In the rows, zero is written as 128.
One turn sends every row of this set to another row. A few are shown first. Where does it send the rows asked after them?
Fufiv: [134 127  97 126 104 172 162 136 121 146 140 101  88 119 160 136 149 122
 113 164 121 136 101  92 144 102 162 132 149 134  93 134 133]
zigov: [151 138 154 142 155 117 128 124 122  74 100 132 100 173 141 113 115 143
 141  96 132 105 109 164 142 167 133 123 131 148 121 118 140]
zokam: [112 124 116 107  99 153 158 163 100 161 145  78 125 118 112 158 126 138
 136 113 112 163 116 123 126 120 169 145 126 152 111 160 146]
Bal: [135  98 139 146 110 104 151 120 167 135 144 122 175 118 109  97 113 109
 124 111 135 115 161 139 131 159 127 145 132 103 146 123 109]
tate: [130 134 113 116 114 141 172 161  96 163 154  71 113 134 121 145 145 133
 125 110 124 152 119 130 117 134 160 149 118 174 122 154 132]
lop: [109 121 120 116  93 149 155 159 123 167 153  86 104 102 124 150 129 134
 107 122 114 155 114 108 146 108 175 148 139 150 111 149 149]
tegav: [125 117  99 137 136  95 123 145 138 153 163 141 162 122 127  99 123 116
 136 153 141 138 108 143 175 120  87  68 124 122  96 130 116]
fipum: [124  90 132 156 129 110 122 157 178 139 153 138 146 120  92  70 135 120
 137 104 117 149 143 144 136 126 110 104 119 131 135 127 128]
Bilu: [147 100 102 158 138 117 117 151 180 126 150 138 153  99 101 100 123 107
 122 126 119 145 161 147 149 121 105  86 107 138 137 144 138]
tukez: [134 166 153  99 154 124 128 114  86  86 116 137 150 149 121 106 101 132
 144 119  82 117  95 128 141 150 150 100 132 126 108 142 147]
logid: [132  90 138 144 144  98 123 149 180 129 134 143 128 132 113  96 136 108
 146 110 128 149 143 167 144 138  92 103 108 145 140 121 121]
Nomur: [105 170 161 132 159 134 101 105 139  95 113 137 115 149 160 142  91 113
 117 127  89 140 112 130 171 121 136  97 152 145 119 110 130]
goliz: [143 131  95 144 139 115 136 143 151 130 147 124 182 102 129 117 117  99
 127 140 139 153 143 149 156 111  86  65 119 148 102 140 116]
keme: [104 120 106 123 123 140 162 142 131 158 164  96 110 114 148 127 175 123
  95 152 128 148 117 104 128 101 164 139 147 172 116 147 132]
mopu: [138 121  91 127  90 172 146 175 119 157 130  83 111 144 139 160 127 141
 134 156 128 138  97 117 142 119 170 137 151 127 122 148 124]
mufa: [148 122  89 135 127 183 142 151 109 139 138  78 103 153 119 143 154 130
 143 131 101 139 119 117  93 139 152 144 107 141 131 149 136]
pazi: [138 176 115 170 164 142 106 119 123  70 128 113 118 143 138 122  93 150
  89 121 127 112 114 133 164 127 142 108 145 169 126 127 148]
siboz: [132 118  96 138 120  97 137 118 128 145 158 117 185 127 127 135  93 112
 122 149 156 114 127 141 163 148 100 110 127  90 116 130 104]
siziv: [115 114 127 143 147  98 119 147 160 139 149 132 134 128 140 127 115  94
 128 133 147 157 125 165 165 117  82  71 134 141 110 114 107]
segoz: [146 132  94 128 103 173 149 167 123 159 129  79 118 156 126 156 136 139
 137 143 109 145 114 116 118 133 169 154 135 137 146 150 116]
Kud: [154 163 158 115 142 131 128 112 118  74  98 122 147 133 149 112 121 140
 119 120  84  98 112 132 138 145 160  89 130 146 115 134 162]
gab: [125 169 125 153 163 120 112 113 122  88 149 124  93 143 124  88  95 151
  84 127 120 106  87 119 175 137 132 135 142 147 122 113 127]
bige: [110 119 121 149 134 108 126 158 142 151 167 121 160 124 120 101 118 107
 131 129 141 156 123 153 147 113  91  65 136 137  96 121 103]
Mek: [131 192 139 136 154 148 115  96 132  78 108 116 151 131 156 125  97 137
  99 125  87 122 117 112 149 119 146 107 137 156 127 123 144]
Kagu: [106 177 144 120 152 137 101 102 123  96 133 133 133 125 124 114  82 133
 107 132  72 128  94 102 166 122 147 113 142 126 120 120 140]
belu: [162 144 133 151 154 128 119 136 110  64 116 123 117 147 130 107 117 153
 108 114 124  91 105 151 146 152 153  90 134 160 113 136 166]
bep: [115 117 131 127 125 100 144 115 152 129 132 125 165 122 151 152  90  91
 130 131 154 135 147 157 166 134  98 109 141 110 118 116  94]
navo: [123 155 146 158 168 125  99 124 148  85 123 127  81 159 143 117 105 134
 105 111 120 122 108 150 165 136 125 119 139 161 132 101 133]
pimi: [153 135 104 123 112 161 159 172 133 169 135  89 103 151 138 132 165 129
 132 150  96 143 109 110 123 126 173 141 133 155 151 147 116]
nizet: [ 95 102 109 104  85 152 157 142 123 143 145  92 133 103 141 149 149 140
 120 144 131 140 109 102 128 103 163 138 149 136  94 149 153]
dad: [160 122 107 136 115 103 157 120 151 127 135 105 190  96 143 127 110 103
 113 138 152 112 146 146 148 141  95  98 121 124 112 129 106]
Siv: [164  92 112 148 113 107 139 128 176 118 141 120 164  96 117 110 119 106
 109 124 130 108 162 146 143 151 116 117 111 115 141 132 130]
Zon: [154 154 133 134 168 111 138 120  86  82 134 129 114 164 118  83 119 149
 121 114 127  96  88 142 145 166 140 119 129 152 111 134 137]
genav: [122 124 126 139 116 101 157 122 134 146 157 105 187 125 137 128 100  94
 121 130 158 123 139 145 143 140 103 102 149 107 104 118  86]
niz: [138 172 169 123 140 137 136 109 102 102 102 132 147 159 147 109 115 123
 149 117  85 114 110 126 131 146 168  91 148 119 101 124 146]
Sotad: [130 154 165 110 147 125 135 108 114  82  86 141 136 155 154 136 101 120
 155 110 106 121 114 147 151 149 145 101 147 127 107 123 140]
leg: [116 118 100 133 136 150 151 151 115 149 170  76 120 141 121 136 170 130
 111 130 123 143 129 124  94 133 153 146 120 178 141 156 129]
geden: [158 148 146 158 145 130 135 132 100  90 115 128 105 174 131  87 122 152
 140 102 133  92 103 151 139 163 156 109 141 135 102 123 151]
zula: [133 113  90 121  90 186 142 144 117 134 128  87 111 127 132 155 130 138
 142 142 111 130 107 100 121 124 160 145 130 110 101 144 146]
tifa: [145 136  92 140 140 167 158 148 117 150 151  97  83 148 145 123 175 113
 111 157 110 142 116 107 116 118 159 131 126 163 124 143 124]
ladi: [134  93 139 130 122 102 143 117 176 118 113 137 162 127 123 125 110 104
 144 107 133 130 157 157 143 158 105 136 118 107 144 120 115]
nez: [112 191 153 152 150 153 102 103 128 113 126 122 129 150 147 121  92 122
 114 127  79 132 109 107 155 119 149 103 154 129 122 104 130]
kodil: [128 169 129 186 153 141  96 125 127 100 139 113  88 165 130 100 100 152
 102 113 124 112 101 129 159 134 137 123 146 146 122 100 134]
sobu: [121 127 121 124 108 134 171 157 117 172 164  81  90 117 131 136 146 131
  97 125 124 146 112 115 139 121 170 156 133 173 121 144 131]
das: [144 122 101 124  98 160 156 180 130 167 133  98  96 138 146 136 156 133
 127 161 117 140  95 110 146 113 174 121 150 144 120 146 123]
bemug: [131 109 112 139 145  96 124 142 170 152 155 156 156 127 103  71 147 115
 139 134 110 142 131 134 156 131 104 102 105 130 144 134 125]
Per: [139 110 109 140 129 100 135 112 159 140 147 137 179 131 104 104 114 114
 131 128 127 116 149 131 145 159 113 145 109  98 161 133 118]
livim: [112  99  99 116  97 161 143 152 105 134 148  71 138 129 114 157 143 150
 136 119 129 137 118 123  95 135 153 147 120 140 119 157 150]

livim turns into Fufiv
segoz turns into lop
Per turns into Kagu
Where do these go?
kodil turns into Bal
zigov turns into bep
Mek turns into Bilu

One turn sends every row of this set to another row. A few are shown first. Where does it send the rows asked after them?
rek: [ 59 170 143 100 143 116 117  96 126  85 112  92  82 103 135 166 207  51]
tapav: [ 70 129 138 121 181 121 140 117 151  84 147 157 113 101 102 153 210 119]
vopi: [ 81 146 151 162 137  87 147 131 130  63 145 119  57  89 126 124 200  95]
bivez: [118 131 149 141 124 120 122  87 156  66 114  98  71 136 128 184 171  83]
Pef: [ 90 157 140  99  94  89 152 132 145  77 121 119 117 114 103 156 210  52]
sekis: [106 173 166 110 121 109  88 140 149  83 164  67  91 124 167 142 175  76]
rom: [158 142 192 120 115 103 138 126 136  83 170 127 117  97 129 154 170  94]
lelo: [ 49 138 133 100 126 111 157 128 150  94 185 136  99 138 141 155 177 114]
teliz: [118 140 180 139 147  95 103 140 149  89 111  54  94 102 117 139 195  67]
tize: [ 94 123 184 111 158 107 147 102 124  70  95 144 127 107 127 131 198  80]
mapi: [ 88 141 154 111 117 128 105 136 140  89 182  87  80 114 104 110 173 135]
bos: [ 88 151 144 104 105  82 155 149 142  78 127 111 122 108 103 150 212  55]
tiveg: [ 63 125 156  98 149  90 136  99 128  49 155  95 101 101 109 177 190 141]
Dif: [155 126 193 128 125 112 129 129 139  75 170 129 126 106 143 144 167  97]
Berez: [ 29 137 201 107 146 103 103 131 134  87 176 106 113 125 119 132 219  78]
gifi: [ 59 135 152 133 157  81 143 106 123  57 152 102  70  87 112 151 191 128]
dafup: [ 92 151 187  94 138  89 147 154 120 110 149 115 154  87 139 164 165  71]
mon: [ 85 146 184 104 143  93 138 152 114 101 162 117 156  81 132 173 166  71]
vopab: [ 69 143 156 117 104 109 113 131 126  82 199  71  80 113 104 142 161 107]
Zem: [ 86 160 174 102 134 100 137 152 126 101 153 114 159  87 132 185 170  60]
lepo: [156 128 195 123 124 110 134 123 131  76 173 134 116 110 131 149 172 106]
goniv: [ 81 141 131 155 150 131 121 155 146 114 185 126  99 115 106 137 164  77]
loman: [ 80 119 185 107 146  75 129  93 114  62 124  67 123 101 145 157 198  84]
buv: [ 77 151 172  89 131 111 133 119 134  69 138 151 133 144 174 149 167  86]
toz: [110 134 142 145 138 122 106  95 157  51 112  94  73 139 133 169 179  72]
Koval: [ 91 152 151 101 182 115 104 105  89  90 178 105 125 113 141 141 167 117]
Bugo: [103 126 198 117 146 152  89 102 155  93 147 106 107 134 143 179 165 106]
tede: [ 83 121 164 139 159 116  95 131 140  70 150  85 106  94  57 151 186 109]
vube: [ 38 134 139 139 149 124 103 145 154  82 138  86 117 107 162 165 170 115]
fug: [111 133 140 106 127 133 121 134 152  84 132 111  95 128 115 106 194 142]
tibo: [114 130 204 116 139 150  94 103 158  98 154 101 116 123 143 184 171  96]
vanev: [ 57 127 143 107 146  83 156 146 142  97 165 137 110 155 111 144 162 115]
melo: [ 46 129 162 109 172 111 131 119 141  78 169 140 112 115 104 131 230 101]
gom: [ 55 117 148 145 158 121  94 145 159  67 146  71 106 105 103 155 180 121]
zuva: [ 87 150 126 135 170 123 117 137 114  98 198 121 113 115 122 128 151 103]
sata: [110 137 131 143 133 124 116  91 155  59 118  99  66 139 132 175 174  84]
fuv: [ 92 153 142  95 118  83 150 143 142  71 125 113 126 111 113 145 217  49]
Dibeg: [109 127 205 117 140 147  91 104 156  96 146 100  95 130 155 169 157 102]
rulu: [ 96 126 164 129 159  69 145 149 123  77 143 119 107 158  89 145 161 101]
bivet: [ 56 169 133 105 141 124 113  98 130  91 127  97  90  99 134 165 213  50]
mifi: [ 66 167 141 110 141 134 112  85 127  84 121 100  97 103 134 175 208  48]
mos: [118 178 155 127 146 127 113 156 145  86 135 143  97 129 153 133 152  67]

goniv turns into vopab
sata turns into bivet
vanev turns into zuva
Where do these go?
sekis turns into teliz
Koval turns into fug
tibo turns into bivez
fuv turns into dafup

One turn sends every row of this set to another row. A few are shown first. Where does it send the rows asked after them?
befeg: [111  90 153 113 133 107  86 119 158 124  86 139 116 121 149 118 157 113
 108 106]
sego: [166 139 169 129 135 141 124 136 145 133 130 129  78 123 165 126 161  97
 143 143]
kiz: [168 118 162 100 137 134  90 156 139 128  85 131 120 129 143 105 136 102
 142 110]
Tiran: [182 129 166 128 142 153 123 137 151 158 128 128 120 127 157 123 162 100
 147 138]
gizi: [ 99 139 112 130 123 149 179 130 117  87 123 147 150 132 101  94 144 155
 119 128]
rigog: [108 101 169 124 121 124  87 123 147 125 117 142 123 115 151 138 136  99
  97  78]
sopu: [ 77 136 117 151 103 132 146 146 107 117 109 142 143 114 116 123 140 163
 120 154]
sadil: [181 143 163 116 134 144 111 129 152 138 143 116 104 115 152 136 165 103
 139 124]
Buted: [ 91 138 113 143 132 149 167 129 127 106 107 161 123 133 153  91  94 126
 131 153]
nonid: [101 128 103  99 124 129 168 119 109 111 118 118 154 104 128 113 103 135
 107  88]
Sulat: [118 158 104 122  98 126 173 131 118  97 118 119 118 140 139  75 128 116
 110 130]
lako: [ 87 110 109 132 117 148 177 130 128 112 114 141 149 140 117 152 100 128
 104 109]
nuz: [ 82 145 113 127 124 146 152 140 121 115 101 147 133 112 123 129  80 144
 150 137]
napos: [132 158  92 140 120 151 166 129 137 118 125 155 136  97 111 104 105 148
 121 129]
Fekis: [120 147  99 122 126 154 156 140 121 112 143 165 146 104 151 102 128 180
 135 136]
saka: [ 95 139 123 152 103 146 176 156 133 116 158 133 127 127 114  96 125 157
 127 128]
nuno: [117 105 175 120 138 113  84 123 145 119  97 120 128 119 144 143 159 109
 113  88]
masum: [117  84 184 114 127 128 117 101 158 140 155 123 118 112 145 133 166 131
 126 115]
vif: [ 94 105 119 124 137 142 156 140  88 111 115 140 148  97 118 103 120 162
 112 147]
tak: [143 111 163 132 129 153 109 110 150 152 171 137 132 134 152 151 167 120
 125  98]
zibu: [116  90 175 118 129 127  81 121 123 124 121 123 141 131 125 125 159 110
  99  91]
kidab: [ 99 142 133  95  93 139 167 141 110  95  90 149 130 161 134 101 139 135
 125 153]
Bitub: [123  97 180 120 117 122  80 120 147 128  97 144 149 134 142 124 149 115
 118  91]
karap: [177 150 149 117 160 151 114 124 148 135 125 137 111 129 169 130 161 111
 156 130]
tefa: [ 93 130 134  95 106 144 177 137 118 108 126 133 169 133 121  92 143 138
  87 114]
nas: [141 123 165 107 154 129  88 137 127 108  80 122 111 139 146 103 141  92
 138 123]
vuba: [100 151  89 110 121 169 160 144 104 118 117 152 156 122 121 139 125 148
 136 140]
mese: [135 106 181 137 137 142 119 114 160 151 149 139 127 117 159 144 174 120
 138  94]
bigen: [100 137 110 121 112 173 179 119 116 110 140 147 145 132 103 119 103 125
 123 130]
zavop: [112 124 106 111 121 163 199 124 136 142 135 156 154 137 131 139 123 126
 105 109]
karuf: [117 133 114 120 108 149 174 128 112 109 129 144 145 127 126 166 144 179
 136 144]
bodu: [136 106 184 137 127 129 113 109 150 138 149 117 117 123 144 154 177 115
 124 107]
fup: [112 151 114 115 107 129 179 137 101 112 132 121 118 133 153 126 158 169
 155 144]
fazem: [155 130 163  95 137 125  89 151 129 108  99 124 106  99 145 101 142 103
 116 108]
Momob: [ 78 145 102 132 115 153 168 158 118  99 112 153 135 158 129 116 135 145
 139 137]
Sevi: [150 121 174  97 131 134  84 150 131 124  92 124 109 117 147 104 142  91
 138 113]
zigas: [134 113 175 135 141 135 118 113 146 143 149 139 122  99 164 165 179 135
 130 108]
Kadi: [114 167 122 122  94 152 176 147 129  92 128 134 124 157 142 111 127 134
 133 160]
Didu: [176 134 168 124 142 148 119 122 146 145 119 135 100 112 157 127 168  98
 153 136]
vodaf: [135 105 192 135 130 140 116 111 155 155 147 131 150 124 155 139 172 124
 133 110]
tal: [156 139 156 102 141 129  84 143 152 120  95 119 107 121 155 122 139  89
 133 104]
Kat: [111 152 110 106 131 141 167 148 123  85 105 120 163 116 122  94 120 137
  97 123]
runuv: [118 101 172 122 119 126  78 128 144 133 109 138 138 117 145 124 162 106
 106  81]
taki: [167 126 147 110 124 148 116 116 161 159 149 129 104 108 160 127 164 103
 126 148]
Nif: [127 138 109  91 126 154 188 133 115 124  99 160 134 138 140 147 135 154
 151 142]
ved: [ 96 108 108 145  90 157 156 143 114 128 152 162 123 139 133 118 108 143
 112 136]
kivur: [ 90 123  96 133 102 135 172 106 110 136 118 143 133 131 146 168 125 136
 126 121]
deba: [146 124 142  81 147 130  95 156 158 134 101 122 102 113 166 108 136 105
 140 120]

saka turns into napos
tefa turns into zavop
Where do these go?
tak turns into karap
rigog turns into zigas
kivur turns into fup
sadil turns into tal
taki turns into deba
Buted turns into vif
vodaf turns into Tiran
Didu turns into Sevi
Momob turns into gizi
Kadi turns into Kat

